In the rows, 128 means zero.
Each path below is one point turned by a fixed rotation once a step. After each direction that follows a path, write how fast that rotation turns it, in degrees each step (0 if it stays still).
Each turn is a multiple of 5 degrees from 10 to 175, or 0.
Each row of a path follows its step; steps can be skipped.
Rotation 1:
step 0: [133 110 130 131 123 136 124 124 136 133 125 128 135 126 126 139 129 122
 111 128 126 129 113 130 144 129 133 134 136 142 125 125 126 118 146 121
 118 146 124 133 126 135 127 129 137 144 133 132]
step 4: [135 139 129 121 129 116 113 126 122 129 129 134 133 110 111 150 124 127
 128 132 129 127 117 132 124 138 140 130 131 142 132 127 132 121 129 132
 125 118 120 146 129 130 135 117 133 131 115 134]
step 8: [150 124 133 137 115 130 128 117 132 130 149 130 140 112 131 128 132 138
 136 125 119 121 122 120 124 126 145 132 124 139 137 124 139 122 113 129
 126 132 130 126 124 131 128 129 133 127 139 139]
step 9: [121 132 125 133 129 127 128 120 120 116 131 137 137 128 131 109 121 127
 119 120 128 124 145 133 136 132 126 128 118 128 131 124 111 142 116 138
 122 121 138 131 124 139 111 143 141 124 122 132]
step 11: [140 117 117 128 118 127 114 141 136 129 124 112 131 137 134 122 112 119
 138 130 134 117 133 135 148 139 146 125 123 126 124 128 136 126 137 132
 130 120 131 123 124 135 127 135 132 121 124 134]
step 15: [124 133 114 115 148 113 134 122 143 126 116 135 141 131 120 121 120 123
 132 120 124 121 127 134 137 130 133 131 118 133 135 130 135 128 122 128
 131 129 146 137 132 134 117 139 128 128 123 143]
step 16: [126 136 118 120 123 129 145 128 112 118 127 123 123 118 132 144 123 129
 130 145 128 138 125 139 119 123 138 133 130 147 125 127 129 122 106 130
 126 133 133 135 130 128 128 131 134 134 126 118]
step 17: [133 123 124 125 130 128 118 148 126 111 123 137 136 135 148 124 110 112
 125 134 125 124 141 139 135 125 127 123 128 132 134 123 127 128 131 116
 116 128 128 135 128 123 133 118 117 117 120 133]
step 19: [135 132 131 125 121 136 127 115 126 120 131 124 134 138 129 128 122 131
 134 109 126 129 120 143 148 125 124 133 131 134 122 114 119 121 115 127
 126 127 130 118 129 135 107 125 119 127 112 136]
step 21: [128 116 120 134 118 133 122 116 141 131 113 130 130 127 124 120 113 116
 125 121 127 117 120 118 139 129 130 117 117 131 124 133 125 135 127 135
 109 129 138 144 137 135 132 139 121 119 123 131]
step 22: [127 135 125 119 119 122 124 130 117 136 118 113 116 120 132 153 133 129
 121 129 135 122 123 127 129 125 134 123 123 145 117 125 121 134 127 132
 141 126 123 139 120 128 113 143 132 126 133 133]
[125 126 129 126 129 127 126 133 125 129 128 131 126 125 129 131 128 131
 131 126 132 126 128 129 131 123 132 128 133 128 130 129 128 127 126 130
 124 128 126 125 127 131 129 123 128 127 126 127]
115
[129 127 131 126 126 125 128 127 131 130 128 127 128 128 124 129 126 127
 130 126 126 124 131 126 126 132 129 121 126 128 130 130 131 129 127 127
 125 126 131 126 126 126 132 126 128 123 130 131]
110
[128 124 125 126 129 125 125 128 127 129 129 128 130 126 129 129 125 130
 127 128 131 129 132 129 121 125 126 126 124 131 125 129 128 128 126 131
 129 125 131 132 129 132 130 130 127 131 126 129]
60
[127 132 128 126 129 129 129 129 130 126 128 127 136 126 130 131 130 126
 129 127 123 132 133 129 125 124 129 128 129 125 131 126 130 126 124 125
 126 128 128 128 129 125 130 128 127 129 126 128]
35
[130 124 128 130 129 127 129 126 122 126 123 126 128 126 128 125 130 126
 129 131 124 122 126 129 124 125 132 128 128 127 129 124 126 129 129 131
 127 127 126 130 129 126 130 128 125 128 130 128]
80
[128 126 131 129 129 129 125 129 130 122 131 127 130 131 129 128 131 130
 129 130 133 128 127 129 128 129 129 128 127 129 129 128 127 131 125 131
 128 132 134 131 128 122 126 124 128 130 128 128]
35
[127 127 126 129 128 125 127 124 130 130 121 130 131 128 127 128 128 129
 124 130 127 131 129 129 129 127 127 130 130 130 132 132 126 132 130 132
 123 128 131 123 128 127 127 129 129 129 130 129]
120
